[[-0.88  0.01  3.38 -2.85 -0.76 -2.66 -0.86  3.06]
 [-2.13 -7.18  4.41 -2.35 -0.36 -0.26 -1.48  2.21]
 [-0.47  4.21  1.63 -1.87  1.26 -4.58  1.92  3.47]
 [-0.61  5.16 -0.82 -1.72 -0.43  0.96  1.99  5.12]
 [-0.48  4.91  0.51 -1.00  0.80 -3.38  2.19  4.65]]
->
[[ 4.65  2.19 -3.38  0.80 -1.00  0.51  4.91 -0.48]
 [ 5.12  1.99  0.96 -0.43 -1.72 -0.82  5.16 -0.61]
 [ 3.47  1.92 -4.58  1.26 -1.87  1.63  4.21 -0.47]
 [ 2.21 -1.48 -0.26 -0.36 -2.35  4.41 -7.18 -2.13]
 [ 3.06 -0.86 -2.66 -0.76 -2.85  3.38  0.01 -0.88]]

[[-1.68 -1.21 -2.69  1.52  0.52  1.28 -2.36 -0.41  1.80 -1.09  1.98  1.88]
 [ 1.99  2.60  1.82 -1.93  1.05  7.07 -6.73  6.41 -1.21 -0.73 -5.48 -0.23]
 [ 1.27  2.30  1.53 -1.33  4.19 -1.72  0.82  0.12  1.71 -1.52  0.04  2.86]
 [-0.19  0.83 -1.80 -0.08  2.59 -1.76  0.05  0.16  1.83 -2.17 -0.10  1.88]
 [ 5.76  6.02  4.69 -5.80 -0.33  1.66 -2.84 -1.45 -1.58  1.91  0.51 -1.69]
 [-2.07 -2.17 -3.75  1.90  0.63  2.61 -2.57  3.99  0.36 -1.21 -1.11  0.30]]
->
[[ 0.30 -1.11 -1.21  0.36  3.99 -2.57  2.61  0.63  1.90 -3.75 -2.17 -2.07]
 [-1.69  0.51  1.91 -1.58 -1.45 -2.84  1.66 -0.33 -5.80  4.69  6.02  5.76]
 [ 1.88 -0.10 -2.17  1.83  0.16  0.05 -1.76  2.59 -0.08 -1.80  0.83 -0.19]
 [ 2.86  0.04 -1.52  1.71  0.12  0.82 -1.72  4.19 -1.33  1.53  2.30  1.27]
 [-0.23 -5.48 -0.73 -1.21  6.41 -6.73  7.07  1.05 -1.93  1.82  2.60  1.99]
 [ 1.88  1.98 -1.09  1.80 -0.41 -2.36  1.28  0.52  1.52 -2.69 -1.21 -1.68]]

[[6.04 1.09 0.55 0.59 0.95 1.57 1.20 0.95 1.64 1.51 1.92 0.70 0.71 2.12
  0.78]
 [3.57 0.58 1.29 0.78 2.92 1.53 3.64 1.26 3.09 1.50 1.54 1.27 1.65 0.63
  0.57]
 [3.10 0.69 1.22 0.46 0.33 0.64 1.24 0.55 1.32 1.44 1.90 1.90 0.64 0.34
  0.85]
 [4.92 1.15 2.33 0.23 5.35 1.43 2.38 3.00 2.34 2.46 2.36 6.28 1.74 1.51
  2.74]
 [4.48 1.02 1.07 0.29 1.19 1.36 0.53 1.18 1.33 1.84 1.80 2.35 0.43 0.77
  1.29]]
->
[[1.29 0.77 0.43 2.35 1.80 1.84 1.33 1.18 0.53 1.36 1.19 0.29 1.07 1.02
  4.48]
 [2.74 1.51 1.74 6.28 2.36 2.46 2.34 3.00 2.38 1.43 5.35 0.23 2.33 1.15
  4.92]
 [0.85 0.34 0.64 1.90 1.90 1.44 1.32 0.55 1.24 0.64 0.33 0.46 1.22 0.69
  3.10]
 [0.57 0.63 1.65 1.27 1.54 1.50 3.09 1.26 3.64 1.53 2.92 0.78 1.29 0.58
  3.57]
 [0.78 2.12 0.71 0.70 1.92 1.51 1.64 0.95 1.20 1.57 0.95 0.59 0.55 1.09
  6.04]]

[[ 2.84 -0.55]
 [-4.24  0.49]
 [ 4.31  6.14]
 [-7.17  2.31]
 [ 4.15 -1.81]]
->
[[-1.81  4.15]
 [ 2.31 -7.17]
 [ 6.14  4.31]
 [ 0.49 -4.24]
 [-0.55  2.84]]

[[ 0.86 -6.25 -4.15 -5.95  0.04]
 [-1.59 -3.42 -3.37  1.87 -1.94]
 [ 0.14  2.90  0.33  6.57 -2.43]
 [ 1.16  2.63  3.05 -2.81  2.19]]
->
[[ 2.19 -2.81  3.05  2.63  1.16]
 [-2.43  6.57  0.33  2.90  0.14]
 [-1.94  1.87 -3.37 -3.42 -1.59]
 [ 0.04 -5.95 -4.15 -6.25  0.86]]

[[-1.74 -3.23  0.96]
 [ 2.49 -0.46  5.21]
 [-6.52  2.49 -0.46]
 [ 0.96  0.22 -5.03]]
->
[[-5.03  0.22  0.96]
 [-0.46  2.49 -6.52]
 [ 5.21 -0.46  2.49]
 [ 0.96 -3.23 -1.74]]

[[ 0.45 -2.92]
 [-1.07  3.93]
 [-5.82  3.69]
 [ 4.23 -0.01]
 [ 2.58  0.25]
 [-2.81 -5.18]
 [ 3.66 -1.94]
 [-5.36  5.76]]
->
[[ 5.76 -5.36]
 [-1.94  3.66]
 [-5.18 -2.81]
 [ 0.25  2.58]
 [-0.01  4.23]
 [ 3.69 -5.82]
 [ 3.93 -1.07]
 [-2.92  0.45]]

[[-2.91  3.05  3.07]
 [-0.93  1.73 -5.01]
 [-7.12 -1.23 -2.00]]
->
[[-2.00 -1.23 -7.12]
 [-5.01  1.73 -0.93]
 [ 3.07  3.05 -2.91]]
